In the rows, 128 means zero.
Rotation paths and how fast each direction turns (degrees per step):
Each turn is a multiple of 5 degrees from 10 to 175, or 0.
Each row of a path follows its step; steps can be skipped.
Rotation 1:
step 0: [115 131 132 130 122 127 119 117 137 130 129 134 134 140 126 123 125 133
 136 124 120 126 126 122 128 129]
step 1: [135 118 124 141 137 128 130 134 132 134 129 132 135 131 116 126 129 135
 128 126 131 125 121 130 119 130]
step 2: [128 115 129 125 123 132 131 129 120 124 134 144 122 129 126 136 135 125
 125 128 129 118 129 133 137 122]
step 3: [124 133 132 123 125 131 120 122 127 130 133 126 133 134 132 117 140 142
 134 125 118 126 130 123 138 127]
step 4: [134 125 124 134 132 137 134 129 127 128 126 123 137 124 121 120 124 131
 137 130 130 113 124 121 119 134]
step 5: [122 115 124 127 130 131 135 122 119 126 132 132 116 129 129 133 137 121
 125 120 138 125 125 122 128 131]
step 6: [124 131 122 117 134 125 125 123 131 125 131 124 135 137 131 121 139 131
 130 131 130 128 134 123 134 113]
step 7: [135 135 134 134 125 135 138 123 133 124 126 132 134 130 119 117 121 127
 136 123 133 124 131 120 121 124]
step 8: [114 120 124 138 126 128 134 126 129 125 126 132 128 132 128 135 136 121
 130 115 129 128 116 129 123 129]
step 9: [130 119 128 121 141 119 123 128 132 133 130 131 128 139 124 127 129 127
 131 127 125 125 124 129 137 113]
step 10: [137 131 137 128 126 138 140 133 126 128 132 142 137 127 126 116 128 130
 135 128 128 132 129 129 135 126]
step 11: [122 132 125 133 122 129 129 126 129 125 126 127 128 124 129 131 139 127
 139 116 126 115 117 135 131 137]
Directions:
[131 124 130 132 124 135 127 129 127 130 125 129 128 126 129 127 128 124
 128 127 134 128 131 131 128 127] -> 125
[126 128 128 128 128 128 126 124 127 136 125 128 129 130 132 128 127 126
 125 129 125 127 129 126 133 124] -> 115
[126 131 133 130 125 130 128 128 127 126 122 126 126 127 128 128 130 131
 131 128 125 126 126 127 124 125] -> 95
[128 126 129 127 132 127 126 131 124 130 127 130 124 130 126 131 132 127
 128 133 131 131 125 128 125 125] -> 100
Rotation 2:
step 0: [132 137 134 125 123 137 127 120 131 119 131 131 135 137 130 114 122 131
 129 133 125 126 129 124 137 117]
step 1: [123 118 130 126 134 122 132 117 128 129 128 124 130 136 127 135 132 120
 119 110 131 127 131 120 127 136]
step 2: [138 132 127 134 131 128 129 137 125 141 127 120 138 119 132 130 126 136
 137 125 116 117 128 127 129 127]
step 3: [141 117 128 117 119 128 129 132 126 118 121 122 124 139 128 126 123 122
 129 135 132 130 124 134 136 127]
step 4: [114 121 126 129 127 120 140 128 131 138 131 136 128 120 123 126 125 119
 126 130 131 122 118 121 123 135]
step 5: [131 130 120 130 137 133 129 138 138 131 125 128 118 125 120 125 131 137
 133 129 119 132 140 140 130 123]
step 6: [120 119 131 126 121 132 121 130 118 110 128 133 132 129 130 128 136 133
 127 134 128 132 120 131 122 133]
step 7: [121 141 136 131 127 126 137 123 122 139 137 128 118 123 134 132 135 118
 129 132 134 127 134 129 125 123]
step 8: [132 127 128 132 135 131 110 122 140 126 126 128 132 122 128 126 124 133
 136 132 131 136 137 123 138 129]
step 9: [131 135 130 141 126 126 126 130 122 123 125 134 133 143 133 133 129 125
 114 121 127 132 116 129 125 134]
step 10: [129 137 124 120 129 123 136 123 122 128 141 125 133 122 131 121 121 130
 127 122 128 118 134 124 139 118]
step 11: [130 119 134 119 132 131 124 128 137 134 119 112 135 134 121 135 124 133
 123 126 132 135 131 124 126 133]
Directions:
[123 131 128 131 130 127 125 130 127 127 132 130 127 126 129 129 129 130
 126 132 132 134 129 131 131 129] -> 35
[132 129 127 126 129 130 128 127 128 133 131 132 129 121 128 130 132 126
 124 128 125 128 126 129 130 124] -> 135
[130 127 126 131 133 130 125 127 130 132 128 128 125 127 127 130 127 133
 131 124 125 130 127 129 127 134] -> 110
[126 133 128 130 131 123 130 126 128 128 128 127 130 128 125 133 130 125
 129 130 127 124 123 130 124 130] -> 140
Rotation 3:
step 0: [124 126 135 136 134 120 124 132 130 123 137 113 126 128 121 135 131 138
 143 125 133 130 128 128 129 128]
step 1: [121 133 137 128 133 122 124 132 127 133 133 126 138 129 128 124 138 131
 128 119 125 119 133 143 127 140]
step 2: [129 125 133 113 121 128 134 125 123 128 142 132 120 134 131 123 132 128
 136 125 133 118 129 135 120 132]
step 3: [128 121 126 121 125 128 138 124 119 125 133 140 132 124 138 129 121 123
 122 131 121 127 121 134 137 137]
step 4: [131 119 125 131 122 133 143 126 124 128 123 124 123 113 134 131 123 126
 139 132 124 134 124 121 124 127]
step 5: [126 120 130 142 130 113 129 131 128 128 121 129 131 125 125 131 131 122
 126 128 112 138 126 125 126 123]
step 6: [121 126 141 135 118 124 121 143 125 132 123 123 127 135 127 130 133 125
 137 129 133 132 135 126 125 120]
step 7: [116 133 129 136 126 125 127 133 124 131 130 145 134 137 121 127 129 125
 124 120 137 118 130 132 126 126]
step 8: [126 130 118 121 125 132 136 134 121 125 139 131 132 134 123 124 119 136
 138 133 137 121 133 123 135 125]
step 9: [131 129 115 134 134 134 135 125 120 129 135 129 135 117 128 113 129 124
 126 129 125 130 130 128 139 136]
step 10: [126 119 125 126 132 127 125 125 127 130 135 116 122 121 131 111 132 127
 134 136 127 137 122 117 121 126]
step 11: [124 124 140 143 130 121 118 127 134 125 135 123 127 128 136 124 126 121
 122 129 127 132 116 129 131 132]
Directions:
[129 129 126 123 131 127 125 126 126 127 131 131 130 127 131 126 124 127
 132 123 128 128 133 126 127 131] -> 55
[126 134 128 126 125 125 129 126 131 127 127 128 130 132 131 128 133 125
 131 126 129 123 127 128 132 126] -> 65
Rotation 4:
step 0: [122 132 131 122 140 131 121 126 122 126 119 123 122 134 121 135 138 137
 139 122 139 121 122 133 137 126]
step 1: [121 126 115 124 122 131 127 133 123 136 119 130 132 134 123 116 134 139
 145 126 133 129 126 136 132 123]
step 2: [120 119 128 121 117 128 116 126 116 124 130 122 138 118 120 123 131 135
 136 120 129 132 122 122 129 129]
step 3: [125 136 129 114 125 132 118 130 122 127 127 121 126 132 126 136 125 142
 125 118 122 137 118 129 140 122]
step 4: [136 135 113 119 120 141 127 126 127 130 131 123 120 126 131 120 137 144
 130 128 127 132 128 124 130 121]
step 5: [132 129 135 124 134 133 129 129 125 120 138 118 126 119 120 127 145 138
 142 122 129 130 126 120 124 124]
step 6: [128 125 136 125 138 131 126 133 128 132 126 133 122 135 127 134 135 148
 140 122 133 126 126 128 142 124]
step 7: [133 129 118 128 122 134 119 123 124 128 119 133 134 132 120 120 138 141
 142 130 141 128 128 131 132 130]
step 8: [118 127 132 121 124 134 123 123 119 128 128 125 140 120 115 126 135 130
 142 118 125 139 127 137 131 125]
step 9: [123 120 125 114 126 139 119 127 116 130 126 125 124 127 133 131 129 136
 124 117 130 133 119 132 143 121]
step 10: [135 138 111 114 128 132 126 130 119 119 124 120 127 127 129 121 133 140
 131 122 129 128 121 127 125 121]
step 11: [119 131 130 117 128 130 132 131 131 126 131 118 122 117 124 123 135 143
 143 121 121 129 132 118 130 125]
Directions:
[133 127 126 127 125 129 125 131 131 129 125 128 125 133 127 130 126 129
 126 126 129 124 128 133 127 125] -> 120
[126 127 128 133 128 125 125 133 132 130 125 130 131 129 127 127 127 130
 133 127 128 124 127 126 129 132] -> 65
[128 130 123 126 124 125 126 132 127 128 127 129 129 122 132 130 127 125
 126 124 126 131 124 128 129 128] -> 55
[130 128 124 130 128 128 129 127 128 127 130 130 134 124 127 126 128 132
 127 128 131 127 128 128 120 125] -> 125
Rotation 5:
step 0: [127 127 135 130 116 128 124 122 123 125 131 133 132 127 123 129 118 117
 129 126 126 115 123 133 127 120]
step 1: [117 135 130 134 132 137 126 119 127 122 133 141 124 128 131 133 129 128
 126 120 124 123 125 121 132 120]
step 2: [127 132 128 139 126 133 116 127 123 115 121 129 122 134 130 127 121 129
 126 130 127 132 118 132 122 121]
step 3: [130 127 124 133 121 127 117 128 124 121 140 134 126 129 129 120 128 116
 131 129 123 120 132 128 127 119]
step 4: [116 132 123 135 119 131 124 121 132 118 136 131 133 127 126 130 128 134
 122 115 126 129 127 128 128 124]
step 5: [126 143 129 135 130 135 121 123 131 127 131 124 130 128 132 124 124 125
 133 128 128 130 118 135 119 116]
step 6: [133 126 127 132 134 134 127 125 127 115 140 130 132 128 127 120 129 125
 117 131 125 121 130 130 125 116]
step 7: [124 127 126 129 122 134 120 124 137 113 135 120 127 134 139 131 129 131
 130 119 126 127 132 128 125 126]
step 8: [127 135 130 138 124 130 124 126 122 126 136 120 130 127 128 122 140 132
 133 127 133 126 125 136 115 122]
step 9: [133 124 129 127 127 139 127 122 134 126 139 121 135 130 116 123 130 128
 126 124 118 123 123 129 124 120]
step 10: [128 130 135 131 130 130 128 120 134 121 129 119 129 127 137 140 130 130
 126 119 127 115 129 135 125 122]
step 11: [127 123 133 133 132 140 131 126 119 124 131 124 123 135 133 123 137 133
 134 126 130 123 121 124 118 121]
Directions:
[127 125 128 127 127 129 124 125 132 125 123 125 131 130 127 129 122 128
 132 129 127 129 127 130 128 131] -> 145
Rotation 6:
step 0: [133 125 126 128 131 117 123 136 128 131 129 139 129 120 138 129 133 129
 128 131 130 137 128 120 128 140]
step 1: [132 128 136 130 126 129 129 125 125 122 132 142 132 123 125 124 129 126
 136 124 126 137 129 116 133 138]
step 2: [130 128 142 125 119 123 125 121 131 121 127 133 125 131 140 129 127 131
 129 121 134 131 126 121 133 135]
step 3: [126 124 125 130 126 130 114 122 127 120 131 132 134 124 138 130 123 132
 128 131 137 127 133 121 139 134]
step 4: [122 129 133 125 124 131 115 126 132 125 127 130 131 128 121 115 119 123
 125 125 135 129 134 123 132 139]
step 5: [126 115 133 125 126 133 127 133 137 129 132 128 123 134 132 123 124 127
 115 128 132 128 130 120 134 138]
step 6: [129 122 133 123 129 136 120 133 137 129 138 134 137 118 129 126 134 125
 119 128 128 123 126 126 133 132]
step 7: [125 122 129 130 119 128 125 135 136 122 130 135 129 124 125 118 141 126
 128 127 135 122 124 125 122 138]
step 8: [132 123 127 131 116 133 132 127 140 121 141 133 124 131 129 123 135 129
 130 129 129 126 133 120 132 121]
step 9: [131 135 125 127 123 128 124 119 147 126 135 127 127 122 128 129 132 127
 128 125 140 124 125 129 132 126]
step 10: [127 124 116 131 126 122 121 132 139 131 133 126 120 122 125 126 124 127
 137 128 140 124 132 120 126 130]
step 11: [129 127 124 124 126 133 126 128 140 136 137 134 117 122 120 129 125 124
 130 124 127 141 135 122 127 129]
Directions:
[127 129 124 125 129 130 130 130 133 128 130 128 122 126 124 130 129 132
 131 128 127 125 129 132 126 126] -> 20
[128 130 124 128 131 127 125 127 131 132 127 123 127 130 126 126 121 127
 125 130 131 129 131 127 131 128] -> 60
[129 131 127 129 130 134 127 123 129 127 130 131 133 125 123 129 128 128
 127 128 126 132 127 129 130 127] -> 140
[132 128 133 125 129 129 133 125 131 129 132 125 126 130 131 132 126 128
 124 126 128 126 125 129 131 127] -> 110
Rotation 7:
step 0: [132 130 113 135 127 132 122 134 126 127 135 137 128 115 130 132 123 131
 124 125 133 136 120 129 145 126]
step 1: [123 123 132 121 110 133 128 134 120 117 129 131 129 122 126 134 125 121
 121 131 139 130 125 120 131 116]
step 2: [134 128 127 125 127 123 131 135 121 129 122 138 129 125 138 113 140 119
 118 137 137 132 130 121 124 127]
step 3: [137 131 119 135 115 134 128 120 120 133 119 127 134 127 138 119 131 135
 125 136 120 128 124 134 129 118]
step 4: [118 133 111 131 127 130 128 138 128 118 124 120 133 120 134 123 128 132
 131 124 121 141 127 124 134 120]
step 5: [123 137 128 115 126 126 123 131 128 130 120 125 120 127 128 137 134 127
 129 136 130 136 134 116 136 111]
step 6: [130 128 114 121 135 125 125 122 123 131 115 135 125 132 133 129 122 130
 118 136 141 138 134 129 123 130]
step 7: [128 132 124 128 120 139 129 131 120 140 120 137 140 124 135 136 122 137
 127 133 128 132 125 129 137 135]
step 8: [123 126 123 132 126 140 117 137 133 122 129 134 138 123 126 130 129 120
 123 125 137 140 119 130 134 119]
step 9: [126 128 129 127 113 122 133 134 129 122 129 138 128 128 129 128 128 118
 132 147 137 132 133 124 130 116]
step 10: [124 129 115 130 128 128 128 128 116 141 125 128 131 128 136 114 129 119
 119 139 129 126 125 123 118 125]
step 11: [133 128 117 128 125 135 121 131 122 131 121 131 126 119 134 115 122 136
 138 133 118 128 124 131 140 120]
Directions:
[131 125 127 129 127 127 128 123 130 125 131 129 125 131 129 127 124 129
 127 129 129 131 130 134 131 124] -> 130
[125 125 130 126 126 134 126 131 125 128 130 127 127 128 128 127 127 127
 132 121 128 132 130 128 130 126] -> 100
[131 128 131 126 126 133 128 127 130 125 131 134 132 127 127 129 128 130
 122 127 130 128 130 126 128 132] -> 55
[128 124 125 133 128 133 130 125 129 132 125 131 126 128 130 127 128 130
 127 127 123 128 127 129 129 132] -> 95
Rotation 8:
step 0: [131 124 127 122 134 122 138 112 136 127 118 134 125 116 131 128 121 124
 127 136 128 135 122 128 125 125]
step 1: [117 122 122 133 120 132 134 127 124 129 133 141 121 119 135 133 132 118
 124 137 130 136 131 132 124 121]
step 2: [110 131 120 125 141 130 135 128 114 132 122 135 122 134 129 133 130 131
 126 130 125 124 137 127 124 128]
step 3: [113 128 130 126 128 119 128 127 130 123 127 133 135 130 118 127 137 131
 120 121 129 112 125 132 130 118]
step 4: [132 126 122 138 126 119 119 143 124 125 134 129 133 131 121 135 137 125
 125 122 133 119 133 124 129 135]
step 5: [138 131 128 134 125 133 118 128 130 129 120 122 130 143 128 124 129 139
 129 119 126 122 135 136 137 137]
step 6: [143 130 143 136 124 131 123 127 135 126 135 117 128 132 122 124 122 132
 132 125 123 126 120 125 124 119]
step 7: [146 132 128 117 129 130 119 132 129 123 127 121 119 122 130 123 122 123
 132 133 136 139 123 121 129 129]
step 8: [130 133 123 126 122 132 141 119 132 131 128 124 123 115 135 117 125 130
 137 130 123 141 126 133 130 133]
step 9: [118 122 135 123 135 128 129 124 129 137 133 131 127 116 129 133 121 122
 134 143 117 135 129 132 122 125]
step 10: [114 130 119 115 131 123 135 124 125 126 127 133 128 136 136 134 126 114
 121 135 133 130 126 132 126 126]
step 11: [111 127 122 129 122 125 140 130 126 132 130 137 137 128 131 137 130 136
 124 120 130 126 134 119 133 128]
Directions:
[128 126 130 131 125 130 133 133 129 131 135 129 128 126 127 129 129 126
 130 125 126 128 128 126 128 124] -> 145
[128 129 124 129 124 129 129 128 123 129 132 131 127 129 130 124 125 133
 127 130 130 129 130 127 132 133] -> 115
[127 129 133 124 128 127 129 125 127 128 131 126 130 127 133 131 126 127
 130 127 127 133 125 128 131 132] -> 35
Rotation 9:
step 0: [122 126 121 132 124 121 129 125 123 133 121 142 133 125 136 131 123 135
 113 134 144 133 126 129 123 120]
step 1: [125 125 126 146 131 133 132 126 115 125 132 118 128 125 138 125 129 128
 124 116 136 133 138 130 135 117]
step 2: [126 127 136 130 125 133 130 134 137 126 127 117 136 126 126 126 133 129
 121 129 125 114 138 144 143 125]
step 3: [132 131 123 124 120 134 135 123 133 121 127 135 142 127 130 130 119 143
 127 132 126 122 114 132 138 133]
step 4: [131 129 127 127 128 116 126 124 121 127 120 144 133 128 135 119 131 141
 128 124 134 135 125 124 133 111]
step 5: [131 117 132 141 134 133 131 119 123 127 120 120 122 125 127 130 133 126
 116 126 136 123 132 119 134 113]
step 6: [116 133 137 129 123 136 129 123 133 124 118 116 126 131 134 134 128 124
 131 119 128 115 124 140 139 125]
step 7: [129 133 129 119 130 130 123 122 120 125 124 138 147 127 129 136 136 137
 130 126 121 120 126 131 139 140]
step 8: [131 117 117 116 133 122 122 124 123 126 114 127 133 125 126 128 127 140
 132 132 135 139 123 122 136 121]
step 9: [118 121 116 140 130 121 129 122 126 132 117 127 125 130 126 135 137 122
 118 127 137 125 122 132 124 113]
step 10: [124 126 124 139 120 139 128 127 118 128 125 120 126 139 127 133 133 128
 132 110 128 120 133 136 136 133]
step 11: [132 126 131 109 124 132 129 131 125 131 119 128 143 132 120 129 128 135
 126 128 125 120 139 143 132 131]
Directions:
[131 126 131 128 128 130 128 133 126 133 131 129 125 124 129 131 128 128
 130 129 125 129 123 130 126 127] -> 0
[132 128 127 124 127 127 127 124 122 127 127 131 127 127 131 124 127 126
 128 134 130 130 127 130 128 129] -> 90
[130 129 125 122 132 127 131 127 133 132 131 131 128 126 130 127 131 132
 128 126 132 129 126 128 129 131] -> 85
[127 124 127 127 123 126 129 126 126 133 128 128 125 128 131 127 125 125
 125 123 129 125 130 125 128 128] -> 80
[133 124 131 127 130 126 124 130 126 128 129 126 126 130 126 127 131 132
 127 128 127 128 134 126 132 129] -> 120
Rotation 10:
step 0: [122 113 133 130 138 133 115 124 118 128 129 122 118 130 126 124 123 141
 133 129 127 131 130 144 126 132]
step 1: [120 132 127 131 118 141 126 114 139 118 123 126 126 130 118 128 123 127
 114 122 123 135 130 128 130 119]
step 2: [123 133 133 126 146 132 130 124 139 140 133 140 132 115 132 129 133 133
 125 121 126 131 131 132 116 127]
step 3: [123 134 134 141 132 118 128 118 117 123 138 118 123 128 128 123 129 128
 128 127 131 140 143 119 128 133]
step 4: [127 126 119 118 128 131 121 129 137 116 125 126 132 122 130 121 126 116
 133 131 116 125 147 128 120 128]
step 5: [122 124 132 121 143 131 132 134 128 136 124 130 125 132 124 118 114 131
 127 121 125 139 128 135 138 143]
step 6: [130 134 129 130 126 143 121 116 128 115 132 126 128 124 121 132 119 132
 120 125 142 123 130 123 124 142]
step 7: [127 130 125 128 131 133 129 130 135 133 131 122 129 111 138 119 117 128
 123 138 128 140 122 133 112 119]
step 8: [112 118 122 126 130 128 129 119 119 136 141 120 128 134 126 123 133 141
 122 125 118 131 131 121 123 136]
step 9: [133 124 133 125 123 130 125 115 142 115 130 132 113 119 129 122 134 126
 123 133 117 131 136 130 135 133]
step 10: [124 145 125 117 145 129 127 117 136 140 126 130 136 131 126 122 122 129
 129 134 126 133 131 128 137 126]
step 11: [133 134 133 123 133 117 118 119 117 118 126 125 131 129 132 124 129 130
 121 117 133 134 129 128 114 144]
Directions:
[132 126 129 128 131 126 127 129 128 134 125 129 127 122 124 127 125 127
 126 131 125 125 129 127 127 126] -> 140
[132 127 125 124 128 130 122 130 127 126 131 130 131 128 127 133 132 127
 123 126 126 128 130 126 126 129] -> 155
[127 120 124 129 129 128 129 129 127 125 124 125 130 128 129 129 130 130
 129 131 123 129 131 129 132 129] -> 85
